Each row has a name. Each piece below is followed by the name of the row it came from, unless a question asks for something else. Each question is about the rows just above it. Some pieces are copies with a little noise. Places in a row count from 1.

<40>: [-29  30  51  16  19 -59 -65  11 -55  34   4 -29   7 -24  41 -31   7  67
   9  10 -52  59 -53  -2 -25 -23  58   5 -10 -18 -21   6  -1 -20  -4 -20
 -89]
<31>: [-57   6 -29 -55  51  30  -4 -58   6 -21  11   9  34 -20 -10  58 -29  41
  -2 -23 -89 -52 -53 -65  67  16 -20 -24   4   7  27  59   5   7  10  -1
  19]
<15>: [-18 -31 -29 -55  51  30  -4 -58   6 -21  11   9  34 -20 -10  58 -29  41
  -2 -23 -89 -52 -53 -65  67  16 -20 -24   4   7 -25  59   5   7  10  -1
  19]
which: [-29  30  51  16  19 -58 -65  11 -55  34   4 -30   6 -24  41 -31   8  67
   9  10 -51  60 -53  -2 -24 -23  58   5 -10 -18 -20   7  -1 -20  -4 -20
 -89] -> <40>
Put [-89 -65 -58 -55 -53 -52 -31 -29 -29 -25 -24 -23 -21 -20 -20 -18 -10  -4
  -2  -1   4   5   6   7   7   9  10  11  16  19  30  34  41  51  58  59
  67] back in order: which row is it? -> <15>
which: [-18 -31 -29 -55  51  30  -4 -58   6 -21  11   9  34 -20 -10  58 -29  41
  -2 -23 -89 -52 -53 -65  67  16 -20 -24   4   7 -25  59   5   7  10  -1
  19] -> <15>

<7>: [ 17 -48 -25  38  35  24  15  23  15 -21 -20  21   4  14   6]
<121>: [ 18 -38 -13  39  52  15  -1  46   0  -1 -31  27  -2   0 -14]
<130>: [ 14 -50 -26  13 -13  50  47 -29  59 -58   6  11  29  59  56]
<205>: [  4 -32  26 -40 -19  47   9 -20  55 -47 -32  17  34  66  34]
<75>: [ 46  15 -13  -1   0  27  39 -14  -2  52 -38   0  -1  19 -31]
<142>: [ 59  35  13  50 -47 -47  66 -63  64 -45  47  -8  38  62  75]
<125>: [  4 -42   4 -35 -43  59  37 -52  75 -71  -8   7  42  82  64]
<105>: [  1  59  35  15  50 -47 -47  66 -63  84  -5   8 -27 -64 -63]
<159>: [ 17 -48 -27  40  34  24  17  22  16 -22 -18  20   4  15   8]
<55>: [ -6  56  47 -39 -24  -7 -10 -11   2  28  18  -6  11   6   4]
<73>: [ -6  27  53 -45  -2  -1 -31  12  -2  19 -27   9   8   8 -16]
Among the named rows, does one hold [62 38 -8] next to each other, in this order? -> no
Is [-13  -1   0  27  39] printed in one of the named rows, side by side and in this order? -> yes
Which row holds these entries in another order? [-14  18 -38 -13  39  52  15  -1  46   0  -1 -31  27  -2   0] -> <121>
What is the next entry after [ 59  35  15  50 -47 -47  66]? -> [-63]

<145>: [-55 -31  -5  26 -34 -44   2 -61 -54  47   2  -9 -55  29 -35  70  19 -14
 -28]
<108>: [-49 -82   6  11  10 -47  24  12  -1  66  37 -22 -81 -39  -7  47   3 -10
  44]
<122>: [  8 -48 -41  44 -13 -20 -17   9 -78  41 -28  65  33 -27 -36  -4 -16  20
  38]
<41>: [  8 -17  12  -2  -1  -4  97  77  21  15  56 -28 -17 -15  50 -19  56 -41
 -61]
<90>: [ -2  12 -17  -1   8  -5  37  -1  16  29 -24  49  68 -19 -51 -64 -30  36
  41]
[  8 -17  12  -2  -1] begins in row and place -> <41>, 1
which: [-48 -82   7  10  10 -47  23  13   0  66  37 -23 -82 -37  -6  47   3 -11
  44] -> <108>
[-4 97 77 21 15 56] begins in row and place -> <41>, 6
The next entry after [-82   6  11  10 -47  24]: -> [12]

<32>: [ 68  22  26 -25]
<38>: [ 39  26   2 -25]
<48>: [-25  39  27  22]
<62>: [ 39  26  22 -25]
[-25  22  26  39] is which row reordered? -> <62>
which: [ 39  26   2 -25] -> <38>
Where does [26  2] start? Give its row and place. -> <38>, 2
Row and place where [ 26  22 -25] starts: -> <62>, 2
Row and place where [ 26 -25] starts: -> <32>, 3

<71>: [79 71 50 52]
<39>: [40  7 29 59]
<81>: [20 15 42 47]
<94>: [37 67 87  7]
<8>: [-25  36   1 -46]
<185>: [ 25  53  48 -12]
<166>: [-38 -11 -30  27]
<191>: [ 36   0 -46  52]
<23>: [-4 17 33 19]
<113>: [-10 -11 -23  27]
<68>: [77 64  3 66]
<9>: [37 67 16 34]
What is the next entry after [17 33]? -> [19]
Where does [ 36   1 -46] start? Give its row and place. -> <8>, 2
which: [37 67 87  7] -> <94>
which: [-10 -11 -23  27] -> <113>

